In the data rows, the value 128 means zero.
Here are some points, one per row:
[129 144 152 136 112 136   0 107 129 120   8 112   2 125 135 140 156 122  34 140 141 142 124 122 136 150 142 133 124 112 114 137  21 140 128 147 125 145 120 128 139 132 143 145 125 144 130 129 138 125 135 124 142]
[133 127 125 120 162 132 123  99 151 146 146 117 130  87 102 123 173 108 106 155 141 178 122 140 130 124 141 129 148 145 163 128 115   0 124 140 143 119 167 185 124 133 118 146 147 123 187 142 174 146 135 114 120]
[171 109  83 120 128 157 143 125  78 119 160 107 170 162 116 132 154 124 144 142 118 149 167 105 129 128 164 110 135 115 152 130 150 131 142 120 103   7 111 166  89 101 165 112  80 157 144 131 124 127  54 131 140]
[135 126 134 102 123 134 111 138 128 134 140 123 167 122 118 134 118 146 123   0 121 150 102 165 121 123 118 143 112 142 149 138  87 118 112   8 161 109  37 137 102 124 117   0 141 105 137 139 127 114 130 121 134]
[  0 126 127 162  23 118 133 139 122 114 137 136 126 131  79 133 132 155 124 150 139 132  43 140 146 128 100 113 121 104 138 142 149 156 180 125 114 154 116 146 112 118  10 118 155 146 139 143 128 142 135 155 148]
[115 166 123 115 138 123 101 161 123 133 120 141 103 152 128   0 128 155 118 135 155 152 195  85 155 135 144 124 113 111  72 129 140 123 144 136 144 163 160 120 130 116 139 163 148 152  66 132 119 148 125 149 111]
[ 85 155 123 123 111 144 132 133 126  71 146 147 139 133 115 165 170 160 147 139 132 143 158 163   0 146 138 141  75 135 145 166 139 141 163  83 117 135 114 130 121 125 112 102 148 123 115 132 120 120 166 119 153]
[153 131 166  74  88 129 144 144 137 104 152 156 157 124 151 120  91 146 116 133 155 110  85 113 108  79 126 101 168 137 107 136 109 167 104 161 129 158 152   6 145 170 137 140 134 157 115  64 173 169 145 101 179]
[154 140 144 157 143 156 130 171  99 124 160 166 178 113 165  66 131 161 156 146 135 125 105  98 153 139 149 144 127 181 115 216 107 157 157 166 201  97 136 131  96 116 158 134 162 104 112 140 145 102 149 131 112]
[136 133 127 143 124 130 127 101 113 114 118 106 128  25 113 136 131 129 105 106   5 129 105 134 129 105 133 113 117 133 140 112 108 128 144 124 107 149 136 170 102  91 150 139 129  19 134 120   9 128 112 133 155]
[131 125 154 134 145 131 124 129 133 123 135 144 129 136 116 105 136 134 119 135 131 134  89   2 113 120 116 100 132 168  18 134 103 140 102 146 173 121 138 105 131 177 111 168 117 139  20 144 153 143 129 134 128]
[118 122 138 170 108   0 127 138 158 124 132 103 145 123 129 166 128 146 131 129 146  90 124 155 147 138 110 119 118 111 130 158 160 121  96 145 109 140 145 124 161 131 133 133 121 147 127  90 157 144 136 126 127]
[148   0 138 135 146 125  78  84 109 147 145 109 139  81 141 155 140   3 103 137 146 114 157 134 153 145 143 124 128 136 143  13 119 109 146 163 124 134 121 143 118 102 158 131 127 125 118 118 123 128 104  92 152]
[121  96  91 129 154 129 131 132 115 151 121 109 148 125 141 107 111  93 141 145 117 133  82 153 104 130 150 161 147 165 156 108 100 156 138 125 141  92 148 114 145 117 125 112   0 105 129 136 130  93   0 123 108]
[140  94 161 104 106 137 147   3 155 115 106   0 101 132 142 143 139 108 127 118 106 148 126 149 115 140 103 156 156  95 141 108 141 129 131  98 135 117 150 134 160  32 101 112 125 101 157 146  95 129 122 122 104]
[123 152 136 119 161 133 123 111 136 142 119 150 109 140 143 116 116 139 129 162 161 122 180 117 158   0 154 127 143 135 100 138 166 137 105 137 135 141  97  79 117 116 164 111 146 140 102 123 154  94 158 132 134]
[130 139 122 134 149 108 126 134 142 166 133 144 121 204 128 128   4 125 150 139 137  16 131 122 163 116 134 141  97 158 134 137  99 132 122 126 134 136 143  96 121 117 102 141 135 136 131   3 158 143 138 128 117]
[139 157 138 116 123 112 125 126 161 107  99 176 147 135 151 109 131 154  90 151 151 140 125 136 128 128 132 135 124 145 130 111 122 113 145 149  98 134 139 164 131 162 130 142 167 147 119 127 151 147 156 139   0]
[103 160 153 145 131 135 131 105  96 153 176 106 107  86 135 148 120 118 145 136  87 158 138 177 128 164 115 135 132 152 150 126 155 115 133 121   0 120 124 125 136 102 114 137 136  90 174 153  75 133 129 156 125]
[145 124 110  12 150 132 157 147 147 118 132 105 120 165 124 133 158 163 140 113 122 151 121 155 139 124 126 163 148 135 162 137 133 133 153  99 141 126 101 118   0 120 128 122 130 150 138 152 135   0 143 158 125]
[113 177 112  82 143 163 146 130 134   0 147 145 142 134 134 148 150 131 146  80 158 128 154 114  72 152 129 139 142 125 126 157 182 131 147 131 117 134  91 119  95 156 128  92 130 135 157 156 152  81 126 165 158]
[ 97 174 135 124  68 126 153 138 142 144 147 128 131 110 136 143 146 119 126 107 115 155  63 116 108 179 142 147   0  98 122 152 163 168 121 136 114 168 118 144 152 171  86 100 148 122 150 148 127 141 137 140 119]
[110 147 163 192 158 100 139 135 106 123 156 147 142 140  97 167  74 145 140 123 160 120 115 159 141 145 153 129 158  96 128 104 109 157  44 137 185 175 112 110 140 121 189 159 148 149 143  89 141 154 140 135 131]
[179 137 180 125 134 163 134 165 190 146 135 143 103 154 172 113 135 140 131 147 141 117 167 107 142  99 151 140 169 115  51 133 160 125 156  98 149 126 204 143 152 208 157 148 122 147  74 123 138 120  97 136 114]
[136  91  93 155 147 150 129 181 175 185  94 151 101 153  98 149 101  96  72 138 118 148 131 120 136 141 108 153 167 117 107 115 106 107 117 165 129 108 171 121 167  85 136 132 143 148 124 143 106 162 179 161 153]
[149 115 117 165 170 108 165 154 143 158 104 145  82 149 144 122 115 113 134 105 126 112 178 116 150 133 149 128 149 153 132  98 159 147 160  98 121 147  78 144 136 108 121 110  94 150 133 135 131 148  97   0 135]
[136  94 111 101 142 145 183 118   0 141 120 132 152  96 136 146 145 135 149 100 100 123 158 154 158 147 158 179 117 149 119 132 176 158 125 109 111  81 121 153 136 127 134 128  66  95 161 134 105 150 120 143 155]
[137 139 144 154 141 156 141 160 130 172 112 140  84 124 155 119 102 114 138 130 139  96 171 125 142 137 149   0 135 160 140 125 162 152 148 125 154 130 153  93 140 153 127 130 119 144 140 112 122 127 145 146  98]
[149 111 157 129 105 118 114 142 169 147  86 122 119 143 130 103  88 129 127 138 125  51 142  98  88 103 110 147 145 110 164 130 140 148   0 108 133 140 157 128 159 169  95 138 167 156 161 117 119 124 123 149 130]
[135  96 129 159 166 122 104 130 148 139 116 126 170 134 137 148 163 124 135 191  92 146 140 128 174 165  91 115 132 131 164  94  74 147 109 147 151 148 122 124 158 150 143 134 130  65 118 139 136 197 157 136 170]
[136 111 122 161 114 163 138 138 107 126 120 135 154 151 151 134 161 130 162 129 119 135 116 153 130 121 171  83 121 149 159 138  97  26 157 175  92 158 108 130 176 139 133 168 160 142 110 178 110 132 177 129 111]
[122 158   0  90  96 146 133  99  96 117 165 130 166 126 168 169 135 125 178 107 136 154  93 146 124 159  90 140 147 111 138  95 160 111 150 123 147  59 126 158 120 138 146 141 110 138 126 141 126  99 104  91 160]
[124 151 135 137 113 131 134 106 126 146 135 128 114 107   0 136 142 132 140 125 148 124 118 126 146 121   0 153 104   0 114 147 113 116 142 154 126 152 110 135 124  97 113 137 120 123 131 145 123 117 131 148 136]
These points spread out most along one direction. How far along it is each point below, from 0 to 99? 50 is the average, and the first point above lies past it. One standard deviation of the points above along it is 16.
[ 85 155 123 123 111 144 132 133 126  71 146 147 139 133 115 165 170 160 147 139 132 143 158 163   0 146 138 141  75 135 145 166 139 141 163  83 117 135 114 130 121 125 112 102 148 123 115 132 120 120 166 119 153] 37
[171 109  83 120 128 157 143 125  78 119 160 107 170 162 116 132 154 124 144 142 118 149 167 105 129 128 164 110 135 115 152 130 150 131 142 120 103   7 111 166  89 101 165 112  80 157 144 131 124 127  54 131 140] 31
[139 157 138 116 123 112 125 126 161 107  99 176 147 135 151 109 131 154  90 151 151 140 125 136 128 128 132 135 124 145 130 111 122 113 145 149  98 134 139 164 131 162 130 142 167 147 119 127 151 147 156 139   0] 62
[118 122 138 170 108   0 127 138 158 124 132 103 145 123 129 166 128 146 131 129 146  90 124 155 147 138 110 119 118 111 130 158 160 121  96 145 109 140 145 124 161 131 133 133 121 147 127  90 157 144 136 126 127] 58
[136  91  93 155 147 150 129 181 175 185  94 151 101 153  98 149 101  96  72 138 118 148 131 120 136 141 108 153 167 117 107 115 106 107 117 165 129 108 171 121 167  85 136 132 143 148 124 143 106 162 179 161 153] 61
[133 127 125 120 162 132 123  99 151 146 146 117 130  87 102 123 173 108 106 155 141 178 122 140 130 124 141 129 148 145 163 128 115   0 124 140 143 119 167 185 124 133 118 146 147 123 187 142 174 146 135 114 120] 43
[154 140 144 157 143 156 130 171  99 124 160 166 178 113 165  66 131 161 156 146 135 125 105  98 153 139 149 144 127 181 115 216 107 157 157 166 201  97 136 131  96 116 158 134 162 104 112 140 145 102 149 131 112] 59
[140  94 161 104 106 137 147   3 155 115 106   0 101 132 142 143 139 108 127 118 106 148 126 149 115 140 103 156 156  95 141 108 141 129 131  98 135 117 150 134 160  32 101 112 125 101 157 146  95 129 122 122 104] 29
[113 177 112  82 143 163 146 130 134   0 147 145 142 134 134 148 150 131 146  80 158 128 154 114  72 152 129 139 142 125 126 157 182 131 147 131 117 134  91 119  95 156 128  92 130 135 157 156 152  81 126 165 158] 38
